The rows of D fall into a few groups, which share some directions, and each row is roughly a mix of its group's hidden directions.
D (136 x 10):
[[-10  20 -15  19 -11  11  -7  -1 -16 -20]
 [-13   9   4 -12 -18  12  30 -10  15   1]
 [ 14 -21  -4 -21  -1  -4  23  -1  16  14]
 [ -4  27  22  19   5   8 -11 -13   0  -7]
 [ -1  -4  -9 -12 -18  20  24 -14  17   6]
 [-23  -4 -18   3 -17 -14 -23  -7   6   6]
 [ -5 -28   3 -10 -13 -11  -3 -19   3  21]
 [ -8  14   5  14   6   0 -38  -7  -1  -6]
 [-27  17   7  12  -8   1 -26  -9  -3  -4]
 [-16 -17  14 -24  22  -3  11  -3   7   8]
 [  0   5 -26   3 -32 -12  -3 -13   1   6]
 [-13   7  22   3  -9  15  19 -15  18  -7]
 [-12 -15 -11  -2 -25   2   4 -19  21  12]
 [ -8  -7 -19  -1 -21 -12 -18 -10   6  24]
 [ 27   8   9  20  -3  -4 -19   8 -18  -4]
 [  8 -11  -5 -12  -9   3  39   5   4   4]
 [-22 -23 -17 -12 -20  -8   6   1   9   4]
 [-11  12   0   6   4 -11 -38  -9  -9  -2]
 [-18   0  13   4   8 -16 -30  -2 -18   3]
 [ -8 -14 -18 -18 -23 -21  -4   5  -2  12]
 [-21  -3 -24   6 -21   4  -6 -13  18  -2]
 [ -4  30  -4  11  -6   7 -28   5  -9  -5]
 [-20  15  10   2   6  -3 -33 -14   1   4]
 [-29  -1  -3   2  -1   7 -14 -24  19  -3]
 [ -6   4  10  14  17 -10 -34  -3 -10   6]
 [  4 -17 -19 -29  -5 -17   6   4  -8   9]
 [-22  -7 -11   6 -29   5  -9 -15  -1 -14]
 [-18  22  -5  14 -14  10 -19   0  18  -7]
 [  6  13 -21  20   2 -14 -24   6 -13  -4]
 [  7  -7   4  -2   0  20  34  12  -7 -14]
 [  7 -26 -11 -24   5 -12  11  11  -4  16]
 [ -7  20 -13  13  -7  24  -2   4  21 -13]
 [ 17 -23 -17 -17  -2 -12  16   8  -2  15]
 [-15 -10 -17  -2 -23 -19 -11  -3 -17  11]
 [-23   8  -6  13 -12  -5 -31  -6  -8  -6]
 [  9 -13  -1 -21  13 -18  -7  22 -17   9]
 [-12  -6   6   9   9 -13  -1  15 -36   3]
 [ 12  -5 -28 -17 -16  -2  20   9  -8  -4]
 [-15 -11 -10 -25 -13  10  20  -2  16   9]
 [ 16  -3  18  -6  18  -3  23  16 -18   4]
 [ 10  17 -28   4 -11   3   3   6 -26  -4]
 [ 16 -20   2 -12  -6   2  34  -5   3   4]
 [ 17 -13 -25 -12 -13   4  15   3  20   4]
 [ -2   7  14  11 -28  -1  -3 -24   5  18]
 [ -5   6  13  20   4   9 -22 -16 -23  -6]
 [  9 -23 -12 -20  -5  -4  24  11   2  12]
 [-14   3 -21 -16 -13  23   3   7  20   3]
 [ 13 -25  -3 -18   5  -8  14  23   1  11]
 [ 17  -7  20  -2  13   6  24  13 -19  -4]
 [ 12  17   4   1  27 -18 -11   0  -2  21]
 [-12  24   7  16   0  -2 -27 -14  -4 -10]
 [  9 -13  -8 -21 -23 -12   1  12 -22   4]
 [ -1  -8  -3 -13  15  16  30  -7  19   2]
 [ 27 -10   0  14   3 -22  12   6 -18  -7]
 [ 11 -17 -10   3 -15  13  28  14  11   2]
 [  7 -15  -2 -18  -7  15  31   7  13  -2]
 [  5 -27  -1  -7   0 -11  13  -8 -30  -3]
 [-17 -10  18  16  -3   2 -21 -25  -7   2]
 [-11   5  18  20   3  12 -23 -18 -10 -10]
 [-15   0  -2   3   3 -18 -35  -4 -13  10]
 [ 15 -20  -4 -15   1   2  29  -5  14  11]
 [  8  17 -11  18  14  13  28   6   8  -4]
 [ 13  13   6  -8  25  -4  10  28   0 -11]
 [ -8  23  19  18  -2   2 -24  -9  -7  -9]
 [ 20 -28 -10 -10   6   3  14  21   3   4]
 [-15  19  10  18   2 -10 -20 -20  -9  -4]
 [  2 -19 -14 -27 -16   0  10   5   2  20]
 [  5  23  17   5   3  18   9 -15  23  -7]
 [ 16  16   9  11   2   7  13  20 -24 -10]
 [-23  -2 -10   3 -23 -17 -21  -4  -3  11]
 [ -1  18 -25  16 -26   1  -8   9  -3  -6]
 [-11  -9 -27  -4 -10 -20 -21   1   3  14]
 [  6  12   2  -4  10 -11 -15  19 -30 -11]
 [  7   6  10   5  -2  26  26   4  16 -15]
 [ 11 -24 -11 -25  -4  -4  10  17  -1  15]
 [ -6 -10  10  -9   9  18  33   8  -5 -11]
 [  9  -6  17  19   6  -5 -27 -21  -9   0]
 [  8 -14   0 -12  -3  11  36  10  10   3]
 [-17 -13 -18 -18  -4 -20  11 -14  -6  12]
 [ -2   9 -25 -12 -27  -3  -5   6  17  13]
 [ -7   9  24  17  15  18  -6  -9  18 -10]
 [ -2 -15 -25 -21 -18  -4  12   7   4  14]
 [ -9  24   1  24   1  10 -10 -22   8  -8]
 [  2  17  18  28   5   2   5 -14   0 -21]
 [  3 -21 -12  -7 -15   6  24 -16  16   9]
 [  8  30   6  13  13  16 -15   5  -8 -12]
 [ -5  -7 -11 -13  -7 -29  -6  16 -21   8]
 [ 23  16 -11 -12   4  15  17  12  18  -1]
 [  5  28   0  22 -11   0 -21   4 -12  -8]
 [ 16  -3   9   0  19  16  28  -3  19  -2]
 [-11  33   0  16  -9   9 -10   8  -9 -15]
 [ 26 -18 -17   4   9  -5  11  18   9  12]
 [ 19 -21  -6 -24  14  -7  15  10  -2   8]
 [ 23 -22 -10 -12   3  -8   5  24  -3  13]
 [-17   5   2  28  -1  16   9 -16  18  -6]
 [-20  -3  22   1   3  24  19   9  12   0]
 [-10  23  27   3   4  17   9   3  -3 -17]
 [ 15 -10 -18 -12 -12   4  27   8  17   4]
 [ 14   4  23  25  17   1  12 -13   3 -10]
 [  5 -17 -13 -29  -1   2  -7  21  -4  16]
 [-25  18  22  10  12  11  10 -11   0  -5]
 [  5 -16  22  -9   4   8  29 -10  13   7]
 [ 35   3 -12  18   6  -6  -8   3  -7 -14]
 [ -1  -8  22  -8   9 -22 -12  -2 -27   2]
 [ 17 -10   2  12  17 -25  -7  21 -13   0]
 [  0  -9 -35  -2 -14  -3   0  19 -12  -1]
 [-12  14 -16  21 -17  -8 -23 -10   2   3]
 [ 18  -7  -3 -17  16 -11  20  20 -14  -6]
 [ 19 -23  -1 -12   4   0  14  24   9  13]
 [ 24  -7 -13 -23   1   0  24  10   6   7]
 [-14   5  -7 -15 -38  -2  -3   0  -9   0]
 [ 16 -15   0 -18   9  -1  33   9  -1   3]
 [  9 -23 -10 -19   0  -2  24   1  17  11]
 [ -1  15  15  14  -6 -13 -22  -4 -24 -11]
 [ -1 -18  -8 -34 -10   8   9  10   2  14]
 [-19  21   3  11  -8  -2 -29 -13  -3  -7]
 [-25  20  -1   7 -14  -4 -24 -12  -5  -7]
 [-13  10  12  21   8   2 -33  -5   0   2]
 [ -8  16   8  15   5  -9 -26   5 -25  -3]
 [ -5 -24  -6 -25  11 -13  -9  15 -12  10]
 [ 23  12  14   2  22  12  14  -2   5 -18]
 [-18  15   8   7   5  -2 -35  -9  -3  -4]
 [ -1   7  12  15  19 -20 -19  -6 -21  -8]
 [ -5 -11  13 -23   6  19  26  -3  10  -7]
 [-15  20  -9   3 -25   1  -6 -19 -13 -14]
 [-26  11  -4   0 -21   4 -22 -13  11   6]
 [  0  14  33  11  11   5 -15  -8 -11 -10]
 [ -4   7  11  -8  11  17   9 -21  30  -2]
 [-14   8 -22  -5 -29   9  14  -3  12  -7]
 [ -5  -7 -32  -6 -22 -12 -11   3  11   8]
 [ -1  24 -16  15  -1  10   2  10 -18 -23]
 [-30 -18  -9 -12  -2   7   2 -15  18  -2]
 [ -4  -3 -21 -18  -7  -5 -21  25 -10   7]
 [ 18  19   4  21   7  11 -10  -2   2 -25]
 [-15  11  -7  11 -10 -18 -26  -6 -20  -4]
 [-11  14 -11  13 -11   2 -15   2 -26 -21]]
Each list below has one row that fits no group; the rest each fit one group, if only roughly. Name that row.
  * J_799: [ 14 -12  -9  -5   1  17  29   6  21  -1]
  * J_226: [ -6  -1  27  -3   6   9  23 -25   3  -6]
  * J_677: [  8  14 -34  -6 -17  -1  11  12  -7   0]
  * J_508: [ -4  25  21  12  14   9 -12 -16   6 -10]
  * J_433: [-27   5   9 -13 -11  11   7 -18  19   9]
  * J_259: [-16   4  20   0  -4  -9 -35   0  -7   1]
  * J_380: [  2  11 -13   1 -15  26   9  -9  23 -13]
  * J_368: [17 -5  4 -8  3 13 36  4 13  0]
  * J_781: [ 14  -9   4 -22  16 -10  27  -2  -2  13]
  * J_673: [ 26 -18  11   1  10   2  29  -1   3  -2]
  * J_530: [ 27  -3  22   9  11 -13  -5   6 -18   7]
  * J_326: [ 12  -2  23   3  30  10  14   3   5 -11]
  * J_225: [ 12 -22 -11  -6   6 -15 -20   4  -4  24]
  * J_914: [-16  12  11   5   2  -4 -16 -35   6   0]
	J_914
  * J_132: [-13  10 -17   2 -18 -16 -27   2  -8  12]
  * J_124: [-10  27  19  11   6  13 -11 -15   9 -11]
  * J_606: [ -1 -24 -19 -16 -12 -12  13   4  15  14]
  * J_343: [ 12 -13  15 -23  17 -10  18  13  -3  11]
  * J_783: [ -5 -17 -13   7 -17  -4 -17  -9  23  18]
  * J_166: [ 10 -29  -2 -22  11 -16   3   5  -3  14]
  * J_587: [  4 -20   7 -23  -9  11  19   5  11  19]
  * J_464: [ -9 -17  -9 -11 -17   4  28   4   9  18]
  * J_893: [-15  -7 -10 -10   0 -21 -28   0 -17   8]
  * J_183: [-12  20  18  16  -8  -4 -16 -21 -12  -8]
	J_783
  * J_160: [ -3  -7   4  -4  -7  11  33 -20  18   2]
  * J_989: [ 9 -5 25 -5 28  5 21 -5 -2  2]
  * J_860: [-14 -17  -4 -34   7  -9  -6   1   1  16]
  * J_635: [  2  17  18  26  15  -1 -20   4  -2 -11]
  * J_297: [-13  17  18  11   6  -2 -33   0   3   1]
  * J_683: [10 -4 30 -6 23  2  0  5 20  5]
  * J_466: [  4  15  11   6   9  26   6  -2  20 -22]
  * J_509: [-17  23   1  19 -24   1   6 -13  -5 -11]
  * J_531: [ 18 -18 -24  -7 -17 -11   9  16  -2   8]
  * J_429: [-21  13   7   9   3   2 -35  -1  -5  -7]
  * J_491: [  0 -28 -11 -22  -1 -19  -6  -7  -2  15]
  * J_223: [-15  17   1  20 -12  -3 -26 -17   5  -2]
	J_491
  * J_903: [  6  -4  15  14  16  22  16 -12   0 -21]
  * J_638: [-17  21   6   8  -6  10 -25 -15  10 -12]
  * J_537: [ 11  -5   4 -11  -1  15  36   0  17   3]
  * J_471: [-17   4  18  18  -9 -13 -26   5 -12   5]
  * J_184: [  6  -4 -29   6 -15  11  25 -11   3   6]
  * J_363: [ 14 -21   3 -15  10   8  27  13  13   4]
  * J_500: [ 12  -5 -13 -27   9   0  19  20   9   6]
  * J_696: [ 11  15  20  13  15  16  17  -6   7 -17]
  * J_118: [-12  -3   5  12  10 -13 -30  -1 -24   2]
  * J_90: [ -5 -27  -2 -20   9 -21 -11  -4   4  15]
	J_471
  * J_171: [-10 -14  21  -5  10 -23 -21   1 -10  12]
  * J_91: [  9  13 -22  16 -12  -3 -18  13 -19  -7]
  * J_564: [  0  16 -13  13  -8  -9 -31  -9 -10 -13]
  * J_725: [-10  16 -19   0 -14  -4 -20  23 -10  -9]
  * J_333: [ 11 -17   5 -10  15   8  34   2   9  -8]
  * J_263: [ -6  14   2  15 -14  -7 -21  11 -27  -9]
  * J_107: [  3 -23  -7 -26   1   0  23  15   1   8]
  * J_305: [ 14  -4  26  13  13   7  24  -2   9 -11]
  * J_821: [-31   9   9  -5  -9  11 -21 -10  13  -2]
  * J_750: [ 20 -23   8 -19   3  -9   8  16  -9  15]
  * J_375: [  8 -22  23 -15   8   4  22   8   5   9]
  * J_190: [ 25  -4  -4  -3  16   6  20  -8  22 -12]
  * J_588: [  2  -5 -32 -18 -16  -4  -7  15  -9   7]
	J_190
